In the data rows, 128 means zero.
Here are some points, one per row:
[100 130 172 120  81  91 110  62 197 187  96 104 131  92 108 121  80 104
 145 129 164 106  64 120  83 188  68  94  98 170 115 132]
[114 136 197  50  86 151 173 134 106 204 109 134 190 156  78 151 131  85
 146 128 110  84 170  65  92 162 171 132 156 166 124 154]
[140 227 122 161  43 202 146 114 136 141 209 154 180  99 118 143 172  85
 152 198 213  91 113  98 214 151 131  78 212  71 115 122]
[ 70 130 120  93 220 158  81  44 182  68 156 119 178 157 124 166 160 223
 139 123 172 111 144 169  98 103 118 141  95 104 134  66]
[118  91  88 115  98  76 109 170  62 156  54 136 140 191 126  35 147 190
 173 160 136 103 129  92 149  75 153 117 154  76 127  83]
[151 198 160 122  64  73 157 119 134  85  19 108 115  99 208 116 130  99
 202 128 120 119 159 116 182 106 161 142 111 104 162 125]
[169 159  91 119 138 108 121 213 184 156  63  86 185 158 135 102  66 141
  68 128 148  37 132 178 121  88  90 128 143 147 136 121]
[ 88 189 113  85  70 124 115 128 162 132 101 196 170 147 118 112 153 146
 207 135  63 163 201 131  60 130 217 123 175  78 113 144]
[162 166 188  56 132 189 122 122 151 118 205  77 169 196 145  81 139 136
 181 193  71 130 101 172 164 135 134  96 118  65  70 128]
[108  45 140  94 126 122 170 165 143 155 121 115 129  44 157 135 106 163
  92 130  37 154 123 122 106  89 132  61 162 104  67  80]
[155 147 135 160 177 140 148 133  41 147  94 124 163 122 106 159 113 105
 156 160  93 146  65  70 212 123  84  40 115 207  92 123]
[ 99 211  85 118 131 167  81  90  90 199 153  29 159 167 151 144 138  78
 150  95 142 158  42  72  85  56 157 121  83  70 131  52]
[111  95 155 143 176 169 109 152 135 130 156 105  97 130 135 118 223  49
 160 170 153 126 142 191  93  79 184  89  57 131 138 127]
[185 182 169 107  63  98 140 150  57 126 150 134 194 166  58 129  85 148
  70 128  79 160 121  96 104 105 104 158  92  59  82 187]
[ 65 175 157 179  86  84 236 185 181 151 167  67 156 147 113 149  98  99
 210 205  85 105 113 165 145 142 201 153  81 212 190  72]
[150 161 207 122  71 161 158 111 169  95 101 123 212  85 109 103 141  91
 157 124 117 120 198 112  68 226  80 128  73  93 161  41]
[219 110 104  87 113 116 168 109 123  86 124 125 106 145 148  97 170  52
 173 103 181 195  54 127 155 124 153 165 119 200  85  95]
[135  90 157 117 161  69 105  22 150 158 139  89 152  22 127  77 123  75
 141 126 104  99 167 127 202  92  72 186 139 119 106 141]
[ 44 187 144 133 127 174 160 133 116 142 123 109 117 139 119 124 214  47
 147 177  35 122 138 143 134 126 129 135 132 101 102 132]
[105  72 163 185 107 103 137 152 145  79 152 145  95 119  74  75 123 103
 134  83 112 182 157 112 124  82  66  85 124 192 234 130]
[102 195 175 187 136 138 145 149 145 175 148  69 134 153 202 208  62 123
 169 116 118 164 127 132  83 113  65 100 113 111  93 112]
[ 84 124  60 189  80 188  91 177 120  87 100 110  62 141 170 131 147 120
 236 117 146  88  96  74  94  89  88 109 148 137 165 114]
[157 179  68 150  72 131  90 145  84 102 116  51 142 120  74  85 114  75
  37 135  86 177 130  85 121 111 189 116  51  73  98  79]
[191 128 121 120 115  71 161 136 105 146 172 134 107 175 167 132 205 119
 134 156 118  32 167  84 106  75 105  63 125 141 117 129]
[169  90 141 133 102  91  96 152 171 116  87 154 105  78  97 141  88 160
 239 142  87 148  57 113 138  74 155  17  77  77 178  72]
[115 130 162 202 151 113  79 125 183  82  71 175 152 149  97 181  98 108
  92 157 130  91  30  87 143  78 215 142 158  77 118 210]
[168 169 171 193 153 133 130 100 135 172 109 108 108  92 158 132 181 138
  31  91  42 147 138  94 129  91 213  94 180 137 118  53]
[108 149  78  38  80  88 162 115 149 136 193 149 101 105 172 217 121  91
 143 141  64 164  92  72 116  75 170 149 126 168 140 136]
[113 159 201 165  31 142  74  51 111 149 115 101  83  90  99  99 219 112
 173 116 179  67  59  94 108 175 170 142 165  83 196 107]
[120 176 162  90 124 210 138 199 151  56 146  96 124 139  99 176 109 121
 143  77 143 138 168 120 171 127 187  53 228 187 125 125]
[147 175 144 154  73 145 128 125 153 168 145  63 135  67  91 188 144 142
 155  88 148 113 114 129 181 108 198  86  90  89 147 193]
[100 112 103 129  79 132  66 157  86 126  93  79  82 151 128 188 197 137
  98 162  72 155 179 125 119 194  62 129 128 137  80  99]
[104 151 119 147 101  92 138 168 123 149 143 175 117  94 146 144 145 160
 126 144  95 109  58  85  83 109 135 178 139 159 128 128]
[111 166 139 141 158  83 137  77 135 113 130 110  87 107  52 203  81 130
 121 220 184 135 112 162  94 124 143 194  90 105 118  97]
[139 121 148  91  54 158 101  95  88 158  78 193 171  86  88 175 100  72
 115 137 138 198  89 102 155  69 127 205  93 183 169 103]
[ 53 195 153 138 211 107 166  96 130 144 168 123 164  79 161  93 172 117
  88 129 117 102  54 147 199 161  89 105 104 153 183 138]
[128 143 142 129 164 155  83 106  82 100 151 150  59 114 136 180 115  85
 151  83  93 100 106 137 165 165 213 156 125 185  71 116]
[138 154 150 121  85 199  67 190 129 105 196  91 186  77 125 148 183 150
  87 140 106 183 131 125 209  91 145 157  98 129 222 111]
[135 123 147 161 101 149 119 123 162 100  69 148 135 157 217 115 172  89
 137 248  92 177  63  40 133 148 125 112 134 109 118 124]
[143 171 138 113  96  88  68 149 143 220 171  65  74 116 120 153 116  91
 153 148  34 125  97  70  50 157 113  64  61 176 113 127]
[126 104 103 140  91 131 137  93 169 118 147 136 162 140 100  68 132  87
 158 140  89  62  59 108 143 172 132  89 154 150 112 186]
[109 195 129 119 111 119  84 198 169 116 128 159 102 138 113 151 144  94
 103 138 139  86 190 145 155 129  65 159 117 116 133  92]
[148 175 127  74 178 118 133 146  89 140 132 115 151 124 128 208  96 180
 141 168 117  67 111 205 161  94 161 168  98  97 161 148]
[111 127 181 132 108 149  97 197  94  73  86  84 175 141 139 137 140 107
 132  53 130  49 122 146 121 107  53 155  86 154 138 153]
[117 188 109 114 131  96 142 106 109  77 124 121 175 111 204 136 180  71
 168  48 103 148 106 199 106  72 169 122 137  81 119  95]
[141 149 107 122 140 138 162 111 113  58 169 119 131 106 151  92 117 149
 142  72  85 140  75  81  97 102 163 143 141 106 161 162]
[ 92 186 161 156  94 203 222  66 141 185  59 140  75 184 132 185  69 214
 136  90  87 155  89  61 146 116  95 130  79  99 143 121]
[169 153 155  90 129  91  76 130 144 221  72 177 117 122 148 105 176 137
 165 109 100 111 117 171 118 126 192  53  78 223 127 111]
[183 101 110  54 164 173 161 208 104 184 131 151 101 133 108 109  89  20
 128  84 151 108 177  90 120 197 145 185  87  92 208  91]
[ 50 195 109 154 141  67 177 155  89 163 119  79 129  83  98  86 214 190
 135  85 148 145  86  97 114  90 191 116  95  97 108 115]
[131  98 139 194 149 113  51 109  76 161 126 112 144 134 166 132 162 195
 158 190 107  96 206  91 152 159 225 109  76 157 186  85]
[189 166  41 138 102 179 141 143 167 197  94 162 193 149 161 129 190 146
 112  85 132 136 135 102 203 170  91 125  33 151 140 172]
[ 35 132 149 183  99  27 137 170 109 118 101 112 157 208 171 117 130  87
 113 111  96 214 131 175 179 173 181  94  86 130 171 119]
[100 185  69 209 176  88 202 135 217  75 140  56 104 179 130 162 116  95
 200 115 122 188 209  42 142 106 153 174 108 135 127 171]
[ 66 140 104  69 110 147 240 130 116 171  39 145  59  93 114 110 200 117
  87 184 134  91 139 110 191 103 128 154  81 131 115 148]
[181 205  89 154 128 132 106 104 129  78  53 190 163  99 157 140  81  48
  92 166  70  96 121 145  99 133 161 111  91 142 151  75]
[ 98  59 102 135  59 118 145 152  88  99 119 120  80 185 122 105 124 135
 119 145 181 137  70 170  63 127 126 151 125 142  46  93]
[101 135 144 128  93 158 138 111  86 111 159 180  65 152 149 154 129 137
 178 101  66 108 197 139 169 140 131  85  69 113 115 123]
[159 137 127 200 147 100 143 162 136 149  80  74 226  82 122 179 190  70
 163 112 138 145  93 108 151 121 129 128 238 154  91 105]
[ 71 151 156 144 149 102 178 127 127  88 148 132 124  91 108  77 139 110
 143 123  41  56 148  70  77  99 175 181 116 174  88 105]
[215 115 172 197 113 130 201 156 119 144 168 130 136 192  91 134 155  80
 218  76  71  79 137  80 183  94 127 180  82  58  85  71]
[105 225 193 126 159 139 151 140  44 120 146 132 117 126  70  72 129  89
 140 171 129  91  69 120 134 113 124  74  89 151 109 167]
[180 146 130 158 128 122 151 187 167 146 108 146 123 146 114 184 236 168
 152 121  94  93  89 111 102 129 111 116  57 123 172 173]
[161 120 128 211 120 144 144 169  72 177  95 115 131 143 137  91 111 185
 148 131  67 150 149 150 104 162 115 185 146 135 112 111]
[171 124 187 177  74 126 193 144 179 217 183 176 147 138 185  63 136 152
  90 112  86 152 151 180  85  76 150 122 168 134 168 138]
[ 86 116 128 190  91 188 112 132 182 191 179 159 103  70  78  54 135 139
 121 103 163 157 102 162 214 118 140 147 159  56 124  70]
[107  69 111 181 128 216 158 171  78 133 136 148 126   0 146 181  57  81
 154 125  82  47 104  96 129 126 167 105 140  81 121  90]
[156 122 139  47 120 126  63 102 120 181  81 129 143  95 132 134 149  78
 132 161 115 174 182  62 113  91  98  91 163 168 153 169]
[128 161 167 166 128  66 173 123  54  58 101 188 110 184 155 134 123 109
 125 158 131 193 135 167 132 142 121  32 176 115 170 116]
[203  95  91 169  70  86 175  71  78  86 141  81 141  72 190 157 104 152
 137 125 180 117 167 103 138 137 125 128 104 129 114 176]
[166 171 106 114 164 102 133 195 141 113 107 128 179  94 150 146 126 156
 125 135  99  92 152  28 117 199 117  99 179 100 104 109]
[115 142 115 171 104 157 157  82  88 120 154 185 113 154 190 145 161 154
  86 147 124 110 134  91 112 131 104 109 134 143  99  94]
[153 203 166 115 115  53 113 203  67 141 181 132 102 112  21 161 194 172
 202 148 104 111  82 101 145 124 105 145 147  89 149 117]
[116  74 131 105 106  54 205 135 140 160 110 129 135 125 106 216 194 102
 144 105 154 144 119 131 152 136 115  40 106  45  70  82]
[183 174 179  78  93 143 130  83 171 158 133 201  70 126 157 143  97 121
 141  88 193  80 151 116  79 135 160 133 141 167  94 107]
[105 101  49 130  74 142  91 120 148  81 133  89 173 154 131  79 100 129
 106 126  95  35 127  48 131 151 174  93  61 144 119 144]
[132 115 126 111 157 140 158 125 182  89 118  92 144 110 116 147  97 172
 157 114 116  97 100 139 159 152 181  51 132  93  96  84]
[161 125  82 147 143 161 192  85 100 115 135 126 171 140  88 130 140 149
 176 161  85 142  56 163  60 175 164 156 144 163 179  76]
[106  69 139 144 107 109 119 116  64 121 131  74 163 204  84 224 114 153
 135 108  92 195 152 147 146 202 189  98 126 163 137 119]
[116 177 122 144 109 110 117 172  91 144 156 217 243  98 145 119  97 144
 170  52 156 121  76 107 100 167 110 148  94 177 122  56]
[143  96 129  79 172 100 173 156 119 138 138 150  93 152 135 161 150 100
 146 158 106 104  93  44 136 115  78 124 133  90 193   7]
[ 46 143 149  87 112  92  98 208 192 125 166 208 201 103 183 124 109 126
 184 152 150 181 104  64 130 162 145 159  88 116  84 146]
[112 132 245 160 198 123  66 114 111 178  82 163 141 203 187 129 124 118
 135  98 119  98  82  82 193 152 201 175  92  60  94 127]
[152 104 153 166 119 167 125 180 159 190 104 136 178 133 107 138 168 132
 183 180 187 180 120 132 127  96 145 190 106 209  30 139]
[187 138 130 107 195 169 147 136 140 106  89 161 166  40 140 119 226 123
 160  84  80 179  86 132  35 184 103 152  71 109  94 167]
[118 224  65 183 157 134  70  70 140 158 116 168 127 150   7 124 170  80
 184  91  77 129 138 152 142 132 129  99 137  99  96 130]
[154  65 105 109 130  55  92 138 216 154 120 149  83 132 121 195 156 104
 110  92  92 106 131  98 186 184 153 160 123 116 106 113]
[ 93 164 105  90 108 173  87 151 167 138 123 182 175 154 119 107 129 112
 128 105  64 114 147 120 182  53  62 131 127 186  87  40]
[147 123 199 118 155 128 132  95 132 176  98 124 195 208  90 163 150  54
 103  43 164  94 137  69  76  68 136 121 136 147 157 122]
[124 106  66 172 207 139 170  91 150 208 157 122 129 229 104 126  83  91
 171 149  90 204 106 119 154 188 133  75 177 106 215 134]
Along one direction, these points spread out more than along any other. How many in every 100 of the points above lie lower along it than each point below? Round to a whole number. More than half of the points above lie lower than the first one.
[104 159 151  79 151  98  95 113 160 139 108 108 161  71  76  91 118 179
 175 127 119 132 165  88 141  90  72 149 183 147 166 118] 80
[232 157  96 152  80  44 115  56 162 109 173 116 160 197 117 139 139 142
 143 172  39  82  99 147 194  95 124 117  93 170 110  48] 29
[116 116 151 202 121 124 154 126 193 141 134 160 187 112  72 171 143  86
  87 151 171  97 193  73  59  75 117  89  76 144  90  83] 80
[109 144 133 112 123 146 182 146 154 118  66 146 157  89  73  65 114 103
 180 104  99 126 142  48 156 126 155  65  45 165  51  67] 77
[ 83 108  95 117 107 116 158  75 123  81 138 172 141 188  79 123 142 142
 131  89 109 128 116 140 146 127 140  73  97 155 126 195] 19
[ 74 108 130 204  90 105 100  51  55 133 160 153 180 136 176 208 131 117
 247 109  37 144 155 109 175  96  75 141 113 146 136 149] 9
[ 93 146  93 103  75  87 162 102  89 169  92 153 192  66 124 159 118  49
 143 111  93  81 135 207 123 136 121 100 103  91 131 120] 74
[144 110  96 141 163 158 116 142 113 221 126 164 167  91 174  83 102  69
 170 196 154 113 211 131  87  68 117 111  82  70 129 186] 82
[157 175 135 112 137 142 163  87 111 139  58  54 104 110 139  77  75 177
 192 116 141 135 155 122 153 129 147 119 154 165 105 104] 47
[144 103 198  99  81 133 120 117 155  65 169  84 139 139 133  82 131 122
 119 147 103 160 118  89 156 152 132 130  91  89  88 125] 52
[105 151 131 166 105 100 102 174 151 180 157  85  49 168 184  68  58  71
 143  81 109 126  98 142 144 151  86 110 147 130  93 143] 37
[191 158 197 187 155 105 141 132 120  65 130 150  91  87 126 143 101 143
 132 151 115 170 145  99 143 112 123  54  30 132 142 113] 19
[151 221  93 185 139  66  78 130 111 150 184 179  92  92  65 109 118 122
 138 127 133 161 159 125 109 148 134 135 152 104  71 149] 49
[109 166 115 120 140  74 132 109  73 189 230 151 162 103 155 111 148 137
 109 112 225 131 140  27 174 147 176  66  93 129 120  86] 53
